[[134 155 117 117 140 129 148 120 133 121]
 [120 118 139 117 113 144 117 134 135 127]
 [132 136 110 143 151 112 131 127 125 133]]
->
[[132 136 110 143 151 112 131 127 125 133]
 [134 155 117 117 140 129 148 120 133 121]
 [120 118 139 117 113 144 117 134 135 127]]

[[143 139 126 130 148 120 132 120 136 120 128 144 132 110 135]
 [142 132 126 131 120 114 126 144 137 138 130 124 129 146 136]
 [136 105 131 119 112 115 127 134 120 131 126 132 120 123 117]
 [132 129 129 128 124 126 124 137 110 136 129 142 128 123 145]
 [123 149 144 130 133 131 127 135 113 132 128 129 130 122 111]]
->
[[123 149 144 130 133 131 127 135 113 132 128 129 130 122 111]
 [143 139 126 130 148 120 132 120 136 120 128 144 132 110 135]
 [142 132 126 131 120 114 126 144 137 138 130 124 129 146 136]
 [136 105 131 119 112 115 127 134 120 131 126 132 120 123 117]
 [132 129 129 128 124 126 124 137 110 136 129 142 128 123 145]]

[[151 114 109]
 [113 129 135]
 [146 125 117]
 [130 128 124]
 [114 115 131]
 [127 128 130]
 [128 126 128]
 [130 137 130]
 [134 121 123]]
->
[[134 121 123]
 [151 114 109]
 [113 129 135]
 [146 125 117]
 [130 128 124]
 [114 115 131]
 [127 128 130]
 [128 126 128]
 [130 137 130]]

[[121 127 128]
 [121 144 128]
 [123 101 133]
 [123 106 131]]
->
[[123 106 131]
 [121 127 128]
 [121 144 128]
 [123 101 133]]

[[126 127 127 129 128 128 129 128 128]
 [128 127 142 131 126 125 130 127 128]
 [128 128 134 131 127 126 129 128 126]
 [126 129 128 129 129 128 127 127 149]
 [123 102 122 124 152 126 144 127 128]
 [131 130 131 130 129 132 131 129 133]
 [131 132 128 126 132 129 128 128 126]]
->
[[131 132 128 126 132 129 128 128 126]
 [126 127 127 129 128 128 129 128 128]
 [128 127 142 131 126 125 130 127 128]
 [128 128 134 131 127 126 129 128 126]
 [126 129 128 129 129 128 127 127 149]
 [123 102 122 124 152 126 144 127 128]
 [131 130 131 130 129 132 131 129 133]]

[[138 151 122 110 138 129 145 116 142 122 143 121 115 150]
 [136 126 130 139 129 132 119 146 121 124 135 130 126 154]
 [141 132 130 141 135 126 118 114 121 124 117 130 140 137]
 [141 138 122 116 128 125 141 118 134 122 124 122 125 116]
 [142 127 129 142 126 126 121 119 120 124 129 130 125 134]]
->
[[142 127 129 142 126 126 121 119 120 124 129 130 125 134]
 [138 151 122 110 138 129 145 116 142 122 143 121 115 150]
 [136 126 130 139 129 132 119 146 121 124 135 130 126 154]
 [141 132 130 141 135 126 118 114 121 124 117 130 140 137]
 [141 138 122 116 128 125 141 118 134 122 124 122 125 116]]

[[131 120 129 124 148 139]
 [137 111 137 114 148 148]
 [118 149 111 156 126 122]
 [124 149 123 144 133 122]
 [144 121 150 112 132 146]
 [135 121 143 107 141 132]
 [124 129 130 118 131 113]
 [123 138 127 126 141 116]
 [112 149 106 155 132 112]
 [112 134 112 131 139 103]
 [130 108 133 109 126 129]]
->
[[130 108 133 109 126 129]
 [131 120 129 124 148 139]
 [137 111 137 114 148 148]
 [118 149 111 156 126 122]
 [124 149 123 144 133 122]
 [144 121 150 112 132 146]
 [135 121 143 107 141 132]
 [124 129 130 118 131 113]
 [123 138 127 126 141 116]
 [112 149 106 155 132 112]
 [112 134 112 131 139 103]]
---
[[126 134 126 126 149 116 141 111 134 130 124 149 113]
 [129 121 104 131 119 124 133 156 146 119 149 145 120]
 [128 131 143 127 127 134 125 115 115 131 117 115 137]
 [128 134 144 127 128 133 122 114 116 133 116 114 137]]
->
[[128 134 144 127 128 133 122 114 116 133 116 114 137]
 [128 131 143 127 127 134 125 115 115 131 117 115 137]
 [129 121 104 131 119 124 133 156 146 119 149 145 120]
 [126 134 126 126 149 116 141 111 134 130 124 149 113]]

[[131 133 134 122 151 111 124 115]
 [132 103 124 144 115 134 128 121]
 [135 132 124 110 150 112 140 127]
 [123 110 145 126 119 125 127 105]
 [140 127 119 143 119 144 115 111]
 [109 140 149 124 132 129 118 137]
 [120 146 136 141 138 120 107 130]]
->
[[120 146 136 141 138 120 107 130]
 [109 140 149 124 132 129 118 137]
 [140 127 119 143 119 144 115 111]
 [123 110 145 126 119 125 127 105]
 [135 132 124 110 150 112 140 127]
 [132 103 124 144 115 134 128 121]
 [131 133 134 122 151 111 124 115]]

[[154 135]
 [ 99 136]
 [100 115]
 [141 147]
 [116 114]
 [111 120]
 [138 137]
 [147 117]
 [149 131]
 [118 106]]
->
[[118 106]
 [149 131]
 [147 117]
 [138 137]
 [111 120]
 [116 114]
 [141 147]
 [100 115]
 [ 99 136]
 [154 135]]

[[128 128 128 132 121 127 125 122 129 142 125 128 124]
 [127 128 126 121 126 130 134 132 135 137 127 119 131]
 [122 127 121 120 132 124 129 125 126 128 127 123 125]
 [135 125 128 133 115 131 122 127 124 122 124 132 120]
 [129 128 128 135 134 128 133 115 126 131 128 124 125]
 [140 128 130 125 132 127 121 129 156 115 127 131 130]]
->
[[140 128 130 125 132 127 121 129 156 115 127 131 130]
 [129 128 128 135 134 128 133 115 126 131 128 124 125]
 [135 125 128 133 115 131 122 127 124 122 124 132 120]
 [122 127 121 120 132 124 129 125 126 128 127 123 125]
 [127 128 126 121 126 130 134 132 135 137 127 119 131]
 [128 128 128 132 121 127 125 122 129 142 125 128 124]]

[[123 133 127 129 126 121 120 127 128 119 122 127 135 122 149 117]
 [154 130 144 127 127 130 127 132 127 146 129 129 114 125 111 114]
 [132 111 128 122 133 146 124 128 137 138 131 131 115 133 120 132]
 [115 138 133 127 128 133 135 127 125 136 126 127 129 132 135 114]
 [140 135 124 125 124 102 121 128 101 147 114 126 123 122 126 150]
 [149 121 112 124 134 130 129 126 126 136 135 136 127 132 138 123]]
->
[[149 121 112 124 134 130 129 126 126 136 135 136 127 132 138 123]
 [140 135 124 125 124 102 121 128 101 147 114 126 123 122 126 150]
 [115 138 133 127 128 133 135 127 125 136 126 127 129 132 135 114]
 [132 111 128 122 133 146 124 128 137 138 131 131 115 133 120 132]
 [154 130 144 127 127 130 127 132 127 146 129 129 114 125 111 114]
 [123 133 127 129 126 121 120 127 128 119 122 127 135 122 149 117]]

[[122 115 120 139 142 122 114 121 145 125 130 119 117 128 120 124]
 [130 127 134 139 141 114 135 135 132 134 138 104 134 117 125 113]
 [132 127 109 127 118 147 117 128 120 137 141 132 116 139 119 144]
 [127 140 124 108 134 138 130 148 125 128 129 136 133 138 138 136]]
->
[[127 140 124 108 134 138 130 148 125 128 129 136 133 138 138 136]
 [132 127 109 127 118 147 117 128 120 137 141 132 116 139 119 144]
 [130 127 134 139 141 114 135 135 132 134 138 104 134 117 125 113]
 [122 115 120 139 142 122 114 121 145 125 130 119 117 128 120 124]]

[[126 127 151 121 124 123 112 134 126 122 129 120 124 134]
 [137 139 127 139 116 137 139 131 126 129 126 137 119 138]]
->
[[137 139 127 139 116 137 139 131 126 129 126 137 119 138]
 [126 127 151 121 124 123 112 134 126 122 129 120 124 134]]

[[104 123 143 145 122 158 133 104 138 143 139 150 142]
 [128 135 134 113 123 141 130 128 114 118 121 146 117]
 [134 146 134 112 128 118 133 135 118 126 126 136 105]
 [147 127 117 128 131 125 125 148 130 117 124 118 130]]
->
[[147 127 117 128 131 125 125 148 130 117 124 118 130]
 [134 146 134 112 128 118 133 135 118 126 126 136 105]
 [128 135 134 113 123 141 130 128 114 118 121 146 117]
 [104 123 143 145 122 158 133 104 138 143 139 150 142]]

[[131 148]
 [112 124]
 [125 102]
 [116 142]
 [109 136]
 [147 128]]
->
[[147 128]
 [109 136]
 [116 142]
 [125 102]
 [112 124]
 [131 148]]
